In the rows, 128 means zero.
Rotation paths and how fast each direction turns (degrees per step)
Each turn is a multiple of 5 degrees from 10 to 175, or 0.
Each row of a path follows its step; steps can be skipped.
Path 1:
step 0: [131 141 139 137 140 124 124 123 125 115 133 130 129 129 129 132 132 136
 133 115 115 138 138 112 122 142 124 132 124 126 127 139 123 129 126 122
 126 129 131 129 136 126 130 123 117 127 118 123 128 129 123 126 132 118
 117 128 139 132 132 124 133 131 128 127 130 119]
step 2: [133 125 135 121 124 132 132 135 125 134 117 131 127 135 128 135 122 135
 131 142 134 130 116 131 121 123 136 128 131 116 124 137 126 132 135 118
 129 122 132 119 117 125 132 133 121 123 134 138 134 125 133 138 120 143
 137 115 124 129 138 132 126 127 121 137 126 118]
step 3: [132 134 134 140 122 130 129 130 129 130 120 123 125 128 129 136 137 129
 119 129 137 125 122 131 123 134 118 133 115 135 112 134 126 131 135 118
 127 134 130 129 134 122 133 122 126 132 120 130 117 123 141 142 125 115
 124 126 130 119 131 145 132 126 126 130 118 129]
step 6: [130 129 133 126 124 138 136 126 126 116 133 126 131 136 127 126 139 127
 121 121 119 115 119 131 120 135 121 130 136 121 124 135 113 124 128 134
 112 143 126 135 123 126 120 134 138 119 134 128 135 133 129 127 128 120
 138 137 134 124 128 131 131 127 131 129 116 129]
step 8: [137 133 122 125 124 128 130 126 118 142 132 130 127 126 136 122 123 130
 129 127 121 143 130 120 141 127 137 123 136 125 133 118 125 131 128 134
 127 134 128 123 126 135 126 116 116 132 123 124 119 129 129 123 109 126
 135 128 128 142 134 136 123 134 118 128 140 123]
step 11: [126 128 132 134 119 126 129 134 120 134 121 113 117 124 112 126 124 136
 133 132 131 127 126 122 125 119 134 117 123 138 133 130 127 123 140 126
 135 131 125 128 124 129 128 117 121 136 126 144 136 134 126 117 121 132
 125 126 123 135 127 138 127 135 140 128 128 138]
step 14: [139 121 117 135 127 132 135 130 133 125 131 123 116 132 138 122 136 138
 135 134 130 131 125 133 118 116 121 128 130 129 139 123 127 129 126 129
 122 122 135 141 126 136 126 126 140 136 126 145 123 123 118 118 121 123
 133 123 130 136 133 114 132 132 131 129 128 123]
step 16: [134 122 125 124 134 121 123 132 124 124 132 136 129 132 118 125 132 122
 128 129 132 125 121 130 142 142 133 139 123 128 125 127 129 131 117 119
 130 135 128 124 134 125 119 137 123 132 127 113 117 122 136 124 127 134
 131 137 138 133 129 140 140 137 129 129 110 130]
step 17: [130 127 113 135 122 123 123 131 131 127 128 132 138 130 123 116 128 145
 115 125 134 139 124 129 128 130 121 131 122 132 128 124 114 128 126 125
 122 118 125 123 130 135 127 130 124 131 123 128 136 119 125 118 132 145
 122 130 137 145 127 132 125 121 122 134 135 126]
Directions:
[129 129 130 128 130 126 126 128 127 130 129 129 128 127 128 127 129 122
 126 131 127 128 129 127 126 130 127 128 125 130 131 129 127 131 128 130
 127 128 128 129 125 128 128 129 124 131 127 130 127 130 130 128 128 127
 128 127 127 129 127 130 128 129 129 127 128 128] : 90
[126 129 126 130 128 128 129 127 132 126 127 126 127 129 130 129 127 128
 130 128 128 127 128 127 129 130 133 129 129 130 129 130 128 130 129 128
 126 129 130 127 130 131 131 130 125 128 127 127 128 125 129 127 128 130
 130 127 131 128 127 131 126 127 129 128 129 128] : 45
[126 129 130 126 130 128 125 129 128 127 131 127 127 131 128 128 130 129
 130 127 126 126 127 127 131 131 130 131 127 129 127 128 128 129 126 129
 128 127 127 128 128 127 128 128 131 127 125 130 127 127 129 130 130 126
 125 129 128 127 127 128 128 126 127 129 126 130] : 115
[127 127 130 130 129 128 127 127 129 125 126 128 130 129 129 128 130 126
 128 127 127 130 126 132 129 127 128 127 127 126 125 130 127 126 127 130
 130 128 128 129 128 124 129 131 126 129 126 129 129 129 130 130 127 128
 128 126 129 130 128 130 128 127 126 130 130 124] : 20
